In the data rows, 128 means zero.
Here are some points:
[145 125 134 141  64 166 140 123  71 120  87 134 102  90  83 110 146 119
 158 176 144 135 106 132  89 160 127 111 136  96 141 185]
[ 94 119 128 124 107 101 146 125 146 134 120 157 116 128 122 120 168 133
 110 176  76 114 127  87 157 118 110 173  77 147 130  90]
[ 91 114 124 155  91  89 135 144 157 147 147 159 116 162 118 110 161 130
 125 161  70  99 150  75 159  98 115 187  87 169 149  84]
[130 131 125 149  96 124 136 142 130 133 134 164 109 135 121 116 134 125
 142 126 112 119 130 111 123 108 110 137 133 152 144 131]
[121 132 107  81 207  86 132 115 215 131 150 130 170 148 186 163 118 133
  91  93 118 124 144 121 179  91 105 168  99 165  88  59]
[129 162 131  87 205  97 128 127 196 147 135 107 161 131 179 177 110 134
 101  70 133 141 143 130 155  89 118 149 118 162  90  93]
[ 84 136 150 147 122  83 127 145 150 145 159 125 128 154 119 104 142 141
  97 149  95 122 135 115 134 124 143 149 103 116 149  88]
[140 133 137 107 125 153 131 114 105 121  98 133 133 100 116 141 128 130
 140 120 143 137 105 136 125 135 122 128 131 128 106 157]
[146 141 144 181  63 144  95 165  50 112 115 126  87 127  74  89 122 117
 170 164 151 109 130 126  57 135 151  76 172  91 167 188]
[110 125 157 182  41 140 129 131  60 121 121 137  77 126  44  76 149 144
 152 177 127 130 121 124  83 162 142 102 149 107 193 178]
[185 123 112 108 152 191 112 107  96 108  95 106 147  93 144 148  97 110
 156  76 181 137 108 170 115 149 129  81 166 113  95 179]
[ 72 130 139 115 119  57 155 129 190 160 139 152 127 161 140 126 184 144
  85 166  56 114 138  75 182  97 103 221  48 156 131  48]
[122 112 110 120 147 102 128 128 169 122 161 143 133 164 144 122 122 114
 122 116 101  99 138 113 163 103 118 152 118 164 118  80]
[169  99 110  92 196 194 141  87 129 108 130 112 156 118 155 152  95 101
 148  76 176 137  88 203 149 191 132  89 146  98  99 159]
[125 127 137 127 119 121 139 129 130 143 136 129 119 142 120 120 134 134
 123 140 122 120 124 119 127 136 125 133 130 130 134 121]
[137 118  95  34 255 104 143  89 255 135 161 117 215 148 245 194  92 120
  87  24 127 131 131 151 227  87  86 177  94 186  47  43]
[178 131 128 128 128 182 112 118  63 103 101  98 120  91 110 141 100 114
 171 110 189 144 109 169  73 156 147  57 185  87 120 206]
[104  91 131 197   0 151 138 139  38 115 129 166  68 137  22  57 172 124
 166 221 114 105 116 114  81 174 162 110 139  87 203 182]
[101 130 140 163  49 128 133 138  82 134 108 139  91 119  59  94 169 130
 129 208 105 127 121 102 100 150 150 133 110 106 169 157]
[ 95 113 119 134 101  57 139 150 193 144 169 163 123 184 139 101 147 136
 105 165  56  97 154  66 173  78 109 201  87 178 140  40]
[135 136 113  94 194 131 128 119 167 122 127 101 154 106 180 166 112 119
 110  80 132 139 122 160 146 130 118 126 119 129  89 114]
[133 149 153 167  92 155 105 149  53 116 120 104 111 113  88 115 117 119
 153 126 167 146 119 161  53 156 175  73 172  82 169 195]
[188 107 117 132 130 193 115 113  79 101 104 115 122 108 118 129  96 112
 163 122 184 129 119 172  96 163 148  57 175  96 118 193]
[ 58 127 146 179  24  76 147 147 115 145 122 172  85 148  69  77 206 155
 117 239  58 109 145  46 115 110 128 192  76 135 184  98]
[ 85 156 149 146  84  78 127 148 137 151 122 146 105 130 112 116 167 146
  99 184  84 121 158  75 113  94 127 174  88 142 155  93]
[144 111 142 173  39 194 125 130   4 101  74 130  84  81  43  91 139 126
 179 181 166 135  99 147  53 196 156  68 165  77 176 238]
[145 120 113  77 201 152 142 105 158 122 127 113 174 114 170 162 121 124
 109  91 135 138  98 160 170 140  97 133 116 131  78 119]
[ 70 145 153 167  74  55 125 166 126 143 147 147  86 162  89  86 171 148
  96 198  72 118 157  69 106 103 137 170  93 144 179  92]
[124 141 123  57 227  92 131 107 214 138 141 112 179 146 206 181 118 133
  82  90 117 128 132 119 185  81 103 165 102 166  73  56]
[149 150 142 117 176 167 110 131 100 117 121  80 148  96 147 167  90 129
 131  76 176 153 124 183  98 130 142  76 163  91 110 168]
[142 130 127 141 111 109 112 147 128 123 134 138 125 138 131 121 132 131
 140 128 124 116 155 110 125  93 121 127 143 140 132 113]
[135 116 131 163  73 181 130 125  51 112  99 131  99 108  70 111 147 126
 155 164 138 132 102 147  96 174 140  96 147  90 153 184]
[173 119  89  46 255 155 137  96 201 124 155 107 200 135 213 193  70 121
 121  41 160 133 129 158 185 108 109 116 138 162  39  95]
[166 117 106 113 139 155 121 116 111 115 123 130 126 123 137 136 102 119
 168 110 167 125 124 144 133 131 123  90 141 130 110 166]
[140 120 140 188  48 163 105 145  35 106 111 124  84 117  68  87 117 114
 163 169 156 125 126 152  64 178 166  59 170  81 188 192]
[ 50 129 144 191  18  33 124 175 144 162 159 180  71 184  70  53 179 147
 109 234  48  89 163  38 123  85 144 189  85 158 192  57]
[156 152 135 123 184 161 112 137 115 113 129  77 153 101 156 159  90 120
 138  66 184 155 121 184 100 139 147  74 171  97 112 164]
[ 64 136 159 220   0  73 107 182  59 132 128 161  52 144  28  50 184 149
 133 241  70 109 147  65  69 123 157 147 119 108 217 135]
Then 12 other points, each followed by its number:
[210 102 124 182  83 255 112 136   2  69 102 128 105  83  78 103  74  90
 219  75 211 134  93 200  73 192 142   5 240  62 142 255] 0
[ 90 133 139 149  64  93 135 127 121 140 116 167 104 128  94 109 177 140
 111 187  87 120 135  84 130 123 125 181  79 148 151 101] 1
[ 89 125 156 197   3 106 120 156  52 142 106 158  65 139  47  78 180 135
 145 231  95 118 117  87  73 147 155 130 103 101 202 149] 2
[129 129 123 107 163 117 134 129 151 126 125 112 146 126 155 147 122 132
 122 106 122 121 131 128 152 112 123 150 118 145  95 112] 3
[110 132 116  98 202  77 141 126 221 149 176 124 154 167 193 149 120 127
  86  88 106 118 155 118 182  79 126 167  96 159  94  52] 4
[ 75 147 138 144  77  64 124 141 143 151 127 143  90 143  99 119 175 154
 103 191  74 115 151  72 123 116 137 176  81 144 164  81] 5
[205 130 101  44 255 179 125  99 194 108 111  64 214  99 241 232  49 117
 109   0 204 165 121 209 147 118 105  92 169 140  24 133] 6
[125 131 127 111 157 119 139 119 160 141 140 125 138 124 157 144 123 130
 107 118 120 136 123 138 151 124 113 147 112 128 106 104] 7
[112 118 149 186  31 127 111 156  70 119 119 148  77 135  49  72 151 127
 161 185 119 111 138 116  84 141 153  98 140 105 192 162] 8
[155 137 113  77 200 136 140 108 181 129 124 125 162 102 184 186 111 131
 122  65 141 143 125 147 166 114 105 143 118 149  73 119] 9
[151 128 116 148  83 158 109 129  68 100 103 136 112 106  85 109 128 125
 166 136 153 122 118 131  79 151 150  88 164 101 144 196] 10
[119 123 125 106 140 120 139 123 156 129 126 126 146 138 146 138 123 134
 124 121 113 130 125 121 144 115 116 149 107 129 130 102] 11
Which of these numbered points is nearest to each point below, ignoring the 2 directions in which the first points spread most? Its number follows each.
[193 134 127  61 255 194 135  91 168 105 134  74 196  96 206 205  60 116
 123  12 200 167 106 220 142 154 122  73 160 116  52 154] > 7
[168 138 136  87 221 192 128 114 132 113 111  70 164  88 170 173  77 117
 129  42 190 169 105 214 118 169 132  66 174  85  83 166] > 7
[123 143 120 100 157  77 127 141 185 139 131 128 144 138 173 155 130 153
  97 111 106 122 154  99 143  76 115 171 110 173 103  64] > 6
[132 122 131 113 140 139 140 113 122 127 105 126 131 111 133 137 144 124
 127 122 134 132 116 132 130 141 126 135 114 127 116 142] > 1
[118 132 137 148  94 122 126 134  99 130 139 123 112 125  94  98 148 135
 123 171 133 132 120 126 112 144 141 114 124  99 160 134] > 7
[ 99 127 123 113 120  89 147 130 165 145 123 142 129 149 134 129 170 134
  95 165  87 123 124  87 152 105 128 177  83 153 125  79] > 2
[141 121 116 150  73 142 129 140  92 131 124 152 119 122  94 110 147 127
 161 145 134 114 126 111 113 129 127 121 146 127 149 162] > 10
[112 148 130 123 118 101 126 134 138 137 106 128 113 124 125 140 139 143
 116 159 107 134 146 104 120  98 125 153 103 137 121 102] > 5
[106 124 116 129 110  65 133 131 174 144 135 163 132 163 140 121 156 143
 104 156  72 116 146  72 175  78 106 182  87 176 130  70] > 10
[ 73 138 133 140  94  61 141 146 161 155 132 148 109 166 122 115 177 150
  82 185  60 114 147  68 146  90 125 191  74 146 145  60] > 2
[138 110 131 150  89 150 120 130 102 118 132 134 115 133  96 109 119 115
 144 134 138 122 127 142 113 141 136 102 147 109 134 150] > 8
[161 140 158 181  72 184 104 152   0 104  98  92  86  95  62  91 105 114
 181 138 200 152 126 178  23 185 182  38 198  48 182 237] > 4
[104 159 135 102 166  92 128 140 185 140 136 124 133 136 175 151 128 130
  94 111 103 132 149 106 148  93 117 163  86 144 113  74] > 5
[106 120 133 134  90 120 131 122 112 141 113 132 115 125  96 113 148 122
 125 173 105 124 131 115 130 150 134 137 104 117 148 124] > 2
[ 93 139 146 156 110 121 123 137 103 134 148 113 107 136 102 102 145 128
 114 147 115 137 132 128 109 145 160 110 129 110 172 124] > 4
[181 125  87  67 236 171 119  92 163 114 137 104 176 111 194 183  86 111
 135  46 175 148 115 169 150 125 127 102 160 135  58 126] > 10
[135 111 143 178  58 171 100 145  56 117 116 134  85 122  68  88 133 113
 166 171 152 123 115 132  71 148 151  68 165  85 172 190] > 8
[108 120 124 132 111  91 126 134 166 142 155 157 114 168 143 107 145 128
 124 156  84  99 150  94 157 103 118 171 113 165 137  73] > 8
[142  98 106  93 177 125 147 102 182 133 138 136 156 153 171 145 122 119
 120 111 118 115 125 127 181 115 111 145 108 153  99  82] > 11
[139 116 118 133 123 152 127 116 124 117 124 132 120 122 113 117 130 122
 142 135 134 127 109 131 130 133 117 131 132 131 125 135] > 11
[104 140 143 164  72 105 113 151 100 138 113 137  88 126  94 108 142 132
 127 163 115 127 143 116  87 120 133 130 132 121 162 140] > 6
[133 145 130 115 162 103 132 138 148 128 127 119 148 116 166 143 129 124
 107  95 125 135 137 139 133 105 125 134 122 141 114 110] > 3
[ 52 136 153 153  56  40 142 157 152 165 131 170  92 166  91  89 199 156
  95 214  33 107 151  48 137  89 122 216  61 146 169  67] > 2
[103 127 116  79 238  72 125 114 242 153 184 113 187 179 217 171 105 140
  77  72  94 118 154 116 200  65  98 184  92 175  85  23] > 4
[172 145 139 157 120 177 108 142  48 109 103  84 115  83 114 118  85 121
 166  96 198 155 120 188  60 168 159  39 194  68 145 217] > 4
[125 117 121 148  84 123 126 126 105 130 127 142 112 131 102 120 143 122
 155 141 118 120 132 112 126 113 129 132 138 131 152 152] > 10
[105 144 145 129  99  93 132 130 134 138 128 139 119 134 120 117 157 141
 109 162 100 131 134  93 126 107 125 164  96 135 149 111] > 2
[119 118 139 190  21 138 123 148  48 124 104 147  81 119  51  67 159 128
 156 198 118 121 116 115  80 154 156 106 149 107 174 182] > 3
[170 143 138 124 113 191 133 127  60 103  70 116 106  60  92 155 127 120
 177 115 184 158 106 165  79 151 140  77 170  94 115 225] > 9
[105 125 152 186  50 130 127 136  62 124 130 130  88 132  54  72 152 130
 132 178 129 124 108 137  86 172 160 107 125  75 193 166] > 7
[112 151 127 112 122  92 136 141 161 149 122 148 132 112 149 151 147 141
  97 124 100 140 137 100 140  87 108 173 102 153 120  99] > 9
[165 115  91 121 185 168 130 117 163 111 153 129 167 143 174 149  89 110
 140  50 139 127 121 150 165 116 106 115 160 145  95 122] > 0
[ 74 133 115 129 126  20 143 139 217 168 171 175 136 190 153 112 160 153
  87 156  35  95 159  47 186  57  99 230  64 194 129  28] > 10
[180 101 119 153  69 218 121 114  13  93  97 131 103  82  75 111 108 102
 199 127 201 134  88 180  74 185 148  33 195  82 148 243] > 10
[153 149 125  74 228 141 122 114 164 116 121  81 179 111 192 193  79 117
 115  51 164 149 123 186 144 125 131 108 123 120  70 130] > 5
[144 160 126 100 159 131 124 129 141 132 116 109 142 120 145 152 113 142
 118  99 152 150 137 156 109 122 126 114 138 125 119 137] > 5
[192 121 122  75 211 199 127  98 125 103 109  90 175  97 165 186  75 124
 140  58 194 143  98 195 146 155 118  76 160 110  81 171] > 11
[138 120 130 120 147 167 135 117 123 116 127 120 135 100 129 137 125 126
 124 113 146 145  97 147 126 153 124 120 112 105 118 155] > 7
[141 116  93  85 210 135 130 111 215 118 168 144 180 160 216 172  99 119
 116  35 111 119 138 133 211  98  88 163 129 172  69  59] > 0
[122 151 126  95 219 130 134 111 182 133 143  99 167 129 190 173 106 128
  88  69 141 157 113 169 142 130 129 126 120 123  96 106] > 7
[214 147 147 130 146 248 103 131  12  82  83  70 119  52 102 158  67  96
 186  72 255 165  96 232  31 197 173   0 239  45 116 255] > 6
[ 91 123 122 180  67  91 136 154 144 134 164 183 103 189 106  73 159 136
 124 157  56  95 151  82 158 108 126 173 125 163 172  75] > 0
[ 82 160 151 138  71  61 144 150 145 155 113 164 101 130 109 124 186 160
  95 182  75 118 150  50 127  82 108 204  82 149 154  97] > 9
[111 134 136 140 133 102 133 126 136 131 149 125 118 152 124 124 127 134
 106 132 123 127 143 127 134 124 130 139 123 127 142 107] > 4
[217 125 115  85 199 216  99 114  82  96  94  77 140  78 155 184  63 106
 166  49 229 152 102 213 103 156 131  36 188  93  74 211] > 3
[ 96 151 146 150 109  83 123 154 140 145 144 129 120 149 130 120 133 138
 113 134 117 133 143 113 107 106 143 145 124 128 142 105] > 4
[119 115 122 172  92  94 113 164 137 139 141 155 111 160 116 104 130 129
 132 153 109 114 158  86 129  92 139 146 135 166 149 100] > 8
[178 113 139 194  10 224 111 137   0  99  76 104  68  79  21  79 109 110
 207 167 207 144 112 166  20 207 170   2 220  45 183 255] > 8
[ 43 134 146 134 119  12 129 153 217 160 186 154 130 197 143  88 172 152
  67 170  34 105 162  70 176  88 120 219  66 171 164  12] > 4
[150 134 104  48 237 148 150  95 178 123 109 108 181  99 194 196 111 119
 108  68 151 145 107 159 160 122 106 147 109 147  58 112] > 1
[123 138 131 100 179  96 126 126 179 134 128 112 155 132 176 160 118 127
 105  86 117 130 150 111 149  90 111 158 109 158  99  80] > 3
